rotation steps, each row followed by its count of steps:
The counts run from 0 to 473.
[ -3   8 -12 -18 -14 -36  49 -19  16 -49 -41  31  -3  23  19 -19 -12 -77
  11  12  17 -12  11  16  40 -35  32   4  23 -14 -26  19  44  -5  -5 -24
  19  -8   7  32   4  -1 -57   4  -2   0  -6  10  -8 -33] => 237
[ 36  39 -35  23 -24  19  11 -21  27 -24  16  20   8  46 -30  26 -20 -41
   7 -30 -27  39  -4   1  16  21  -8   0  41 -12  35  27  36 -11  36 -20
  12   7  -5  30  29   3 -51  16  18 -19 -14  -9 -21 -46] => 312
[ 18  25 -45  25  -6   2  -7 -20  27 -28 -33  24  30  71  14   2 -22 -42
  -6   4 -11  -5 -17  -7  -7  25   0  43  42 -40 -13   8  42  -2  15  -4
  16  19 -16   8  35  27 -54  24   9  -3  12  12 -27 -28] => 99
[-19  23 -64  27 -21  -7  14 -17 -10   0 -27 -28  -1   5  11  19   2 -70
  -5   8  -7  -5 -46  -1  50 -10 -23  16  26  -8  16 -31  33  30  48 -16
  32  19 -13   2  44 -12   3  10  36  21 -14  21   4   5] => 359
[ 18  25 -54 -10 -13  19  10 -25 -15 -41  24  14 -12  18  11  33  -6 -64
   3 -17 -17  20 -18   5  46  18  14 -20  62 -20  32  27  41  20  33  -5
   2  16   0  35   8   7 -37  -7  19   2 -21  -8  15   4] => 128
[  8   8 -50  25 -11 -13  -5 -18  18 -23 -36  23  19  44 -16 -12 -22 -55
 -56 -18 -18  -1   2  15  25 -23 -26  28  -2 -16  -8 -18  31  -5  -1 -13
  19  40  18  29  44  35 -34  40   9 -15 -18   6 -12 -53] => 318
[-18   8 -37  -6   2   5  30  -4  14 -15 -18   7 -21  21  37   3 -34 -45
  26  47   4  -7 -31  -4  29  -3  36   3  47 -21 -10  -7  73  22  57 -17
  53   5   1  24  -1  -8 -15   7  29  14 -14  -7  -1 -16] => 228
[  2   0 -35  27  22  20  30  19   8 -34  16 -12 -15  73   9  40 -28 -41
 -23 -35  27  16 -35   9  24  16  11  -6  24 -17  31  10  19   9  28   4
  11  22 -16  28  36  25  -9  31  54 -31  -7   2 -31  -5] => 297
[-16  11 -43  23 -27 -23  17 -32  15 -32 -51 -20 -15  66   6 -19  12 -56
   1   4  41  -5 -29  -2  52  -4 -11   8  -6  37  -5 -33  11  -4  21 -22
 -23   9 -20  19  39  -3 -16   8  25  -7  16  15 -21   5] => 37
[ 17  17 -31  19  10   2  43 -11  36 -60 -10  25   0  44   3 -35 -10 -34
   1  19   3   9   6   6  48   3  14  -1  18  13 -12  25  43 -42  12 -30
  21  -7 -12  27  43   2 -53  27   4   8 -12 -14 -47 -31] => 416
[ 29  17 -55   9  13 -13  20  -5  -3 -22 -10  47 -27  32  -5 -16 -42 -35
 -14  -4  10  -9  38  -2  52   4   7 -47   9  -8  29 -14  47   8  -4   9
 -10   4  -1  58  37  22 -32  15  28 -19 -16 -14 -38 -34] => 303
[  5  26 -56  10 -29 -43  11 -28  -7  -7 -66   3  28  27  -7  10  16 -86
 -29 -19  13   3 -14   9  49 -12  -4   5   4 -15  19   2  11  18  17  11
   2  33   2  25  53   0 -27   6  -1  10  -6  27  15 -12] => 139
[  9  26 -21   6 -10  11  53 -18  -2   0 -24   5 -14  28   7  -1 -23 -42
 -18  21  18   7 -33 -20  52 -10  35 -36   7   6  23  -2  41  -6  50   9
  59  17   4  25  27 -38   7  24  42  15 -23 -12  -5 -38] => 192
[-21  41 -14 -10 -22  -6  12 -29 -19 -52 -33  31 -33  40  32 -29 -39 -52
   7   1  33 -23   3   8  48   8  16 -16  19  10 -20 -16  47  13  11 -28
 -18  18 -24  40 -11 -11 -41  -1  22   3 -11  12  -3   9] => 20
[  0  15 -44   5 -39 -27  16 -30   0 -29 -57  17   6  -6 -15  -4  -1 -76
   8 -10   0   9  15  31  37 -35 -12  -4  -9  15  14  -9  18  -2   5 -32
  16   4  -1  53  56  -3 -33  16   5  -7 -25  31  15 -37] => 353
[ -6   6 -38  14 -32 -42  42 -32  27  -6 -54  -7 -36  40 -20 -16   6 -45
  27   6  28  10  -9  -3  55  -8 -15 -16  -9  41  20 -20  20  -2  47 -24
   4 -13   2  27  31 -15 -33   0  10  -3 -13  -5 -13 -10] => 39
[-43  14 -16  20  -1  10  24   5  22 -27   9  12 -49  56  -8  -5 -29 -32
 -15  17  33  28 -41  33  58  27 -10  12  14  17   6 -23  26  -3  28 -43
  34  13  17  40   8  -6 -23  28  34  13 -39   0   8   7] => 397
[-14  15   9  20  -8 -22  25  -8   0 -16 -39   9 -27  12   6 -11 -29 -66
  -3  -3  34 -38   5   3  23 -28  -5  12   9   4   2 -17  41 -33  48 -43
  27  20 -23  44  41   9 -44  21  31   2 -37   3  19   3] => 367
[-13  10 -12  -2   8   4  11  -3  15 -45 -24  25 -27   9  33  -6 -37 -48
  31  27  27 -15  13  27  33  -3  23  -8  24   8 -17  -8  59  -2  48 -55
  22  17 -25  49  20  -5 -34   2  25   5 -27  -3   6   4] => 17
[-16   0 -45  22 -13 -27  22 -18  31 -29 -58  -2  -2  70  21 -22  10 -51
  -7  19  41   1 -28  10  49  -6 -12   9 -15  25  -7 -28  19 -11  34 -27
   0  23  -5  12  60  -3 -25  14  11  11   1  17 -11   0] => 36
[ 12  32 -44  23 -40   1  31 -62   7 -42 -15 -31  11  27  -8 -21   6 -55
  -8  12 -26  -5 -20 -21  59 -16  13  22  24  15 -14  -2  39  -1   9  -2
  14  -4 -10  -2  18 -25 -22  25  28  -1  18  -8 -37 -39] => 207
[-23   2 -45  14 -29   0  26 -14 -26 -28 -33 -56 -16  27  23  24  -7 -60
   5  -4  14   6 -45  -8  46 -19  27   1  23   4  -1 -13  45  45  38 -16
  33  13  -9  20  -1 -11  24  14  47  -2 -18  14   3   7] => 10
[ 21   0 -32   5 -28 -23  21 -34  -2 -36 -38  -2 -23  84   5 -11   5 -46
  -9 -21  40  -2  18 -31  49  24  29 -23  27   8  16   8  22  10   8   6
 -37  -8  14  41   2  17 -40   6  18  -9  -1 -11 -11 -10] => 271
[-16 -13 -47  16 -36 -12  41 -25 -22 -52 -42 -55 -24  36   4  -8 -19 -42
  10  -1  16 -11 -28   5  37 -37  25  11   6  31 -18 -30  22  19   2 -15
  16 -26  -3  44   3  16 -13  40  39 -27  -8   8 -23 -19] => 221
[ 14  11 -50 -27  -9  -9   1  -2 -48 -40 -35  11 -17  25  -1  -9 -53 -37
   2 -26   0 -12  -2  -1  24  -9  14 -31  18   2  -3  14  48  -5  31 -12
  31  24 -11  50  29  29 -38  33  18 -12 -45  -3   5 -30] => 335
[ 25  13 -35  21 -22  20  -9 -32   4 -65 -15   7  -8  49 -10 -28   2 -40
 -12 -14  19  15  29   3  59  32  12 -23  21  35   1   4  23  -5   8 -33
 -14  24  -6  57  51   6 -11  29  31   2 -23   2 -10  -6] => 168
[ -4  45 -11 -10 -45 -19  37 -47 -25 -46 -22  -7  -7  42  20 -11   3 -83
   5 -17  20  -6 -17  -8  66   3  25 -18  28   7  -3   7  34   9  11 -13
 -18   6 -12   4 -10 -30 -26  -4  26   6  -3  12 -11  -4] => 24
[ -7 -13 -71  18  -5   0   7 -15  21   3 -24 -19   2  42   7  39 -21 -53
 -26  21  -8   6 -35   5  10  -8   5  36  36 -30  15 -15  31  36  51   6
  41  35  16  32  27  23 -13  15  24  -7 -13  -3  14 -13] => 112
[-19  15 -13   6  -9 -10  39 -12  -2 -14 -18  24 -41  20 -17 -24 -44 -42
 -36   8  21  -6   0  24  70 -29  -1 -18 -19  23   6 -29  32  -7  14 -21
  39  19  10  52  31 -12 -13  36  37  -6 -30 -20  -9 -30] => 187
[ -2  12 -51  52 -15 -14  17 -11  13 -10 -11 -37  10  12 -15  39  21 -81
   2 -26   1  12 -18  13  48  -9 -16  10  20  -6  33  -3  21  27  43 -19
  22  14 -18  16  55   3  -1   6  29  -2  -8  30 -10  14] => 144
[-42   5 -10  43  -2  -5  33  -5  35 -15  12 -19 -12  39 -10   1  -9 -60
 -20  13  17   8 -38  31  62  20  -4  42  28  -7 -16 -12  29  22  20 -39
  46  15  -2   7  13 -15  -8  28  47  10 -17  18 -12   7] => 395
[  5  -6 -41  33  -3 -22  11   0  52 -15 -14   1  19  54   6  19   6 -61
   1   3   8  26  10  16  45  43   0  17  46 -43   3  21  51  45  21 -18
  26  17  15  -1  31  15 -18   2  15   3  -7  18 -28  -9] => 278
[-12  28 -24  17  -4 -11  41 -28 -19 -10 -23  -6 -22  27  -3 -13 -35 -55
 -50   8  21 -27 -24  -6  69 -15  18  -8 -15  10  -1 -37  31  19   9  15
  34  25  -9  24  24 -22   8  41  58  -4  -8   0 -27 -19] => 189
[-17  -9 -32   7   5   6  22   1   9 -33 -12 -27 -15   6  35  20 -15 -60
  30  12  11   8 -23   8  28 -19  29 -10  37  11   3   7  58   6  71 -38
  48  17 -16  30  23  -8   4   5  33   6 -30  -3   5   0] => 13
[  1 -14 -13   1  -4  -5  40 -13  13 -55   7   4 -58  69   6 -33 -24 -36
  -1  -4  39  -6  11 -11  50  11  12 -14  19  23   9  -6  42 -36  27 -40
  -6 -10   8  35   8  23 -44  22  21 -12 -15 -31 -16 -11] => 52
[-19  14 -39   5 -10  10  32 -13   5 -17 -15   2 -35  18  26   9 -36 -37
  35  41   2   6 -25   0  28   4  28 -11  52 -10   2 -14  69  42  44 -14
  42 -14  10  40 -24 -11 -18   2  30   5 -24 -11  -3 -13] => 227
[ 32  39 -57  18  -3 -10  13 -29 -17  -6 -16  21   2  38   3   2 -28 -51
 -21  -7  -3 -23   7 -28  53  23  10 -23  21 -26  17 -14  43  38  -6  35
  -7  14 -10  15  26   2 -16  12  36 -11  14   0 -51 -31] => 306
[ -4  21  -8  23  -1 -26  75  -4  19   5 -31  15 -21  19   1  -6 -24 -52
   2  24  32  -1   9  -9  61   7  36 -33  10 -13  17   4  52  16  22   5
  50 -22  14  32  19 -34 -14  18  35  13 -15   7 -29 -24] => 407
[-17  18 -17  32 -35   4  -3 -44  23 -55 -36 -27   5  41   2   7 -11 -58
  -4 -13  11  -2 -15  25  12 -32   3  55   9  30 -26 -18  17  -6  33 -34
  12  36 -27  48  24   5 -33  33  33 -19   4   9   4 -14] => 1
[ 25  18 -48 -27 -27   0  25 -35 -34 -34   4   7 -21 -11 -11   0 -34 -71
   2 -17 -27  -9  17   2  52 -24  22 -33  38   3  13   9  55  11  18  -9
  19   9  -3  42  10   3 -33  15  24 -19 -28 -14   3 -29] => 339
[-11  -5  -7  22   9  -2  39   8   7 -44   3 -19 -31  87  26 -16 -19 -42
 -13  -6  38 -22 -26 -14  37  15  11  14  29  -1  -9   0  40 -26  41 -31
  16  13 -13  -6  22  28 -25  26  40   3  -7 -15 -26  -1] => 50
[  5  10 -15  29 -10  22   5 -23  40 -34 -13  21  -3  18  23 -16   4 -56
  11  26  15  18  32  13  43  24  21   2  37  -1   8   5  48  -6  37 -66
  19   3   4  44  43  -3 -14  11  21  32 -31  12  17  -7] => 380
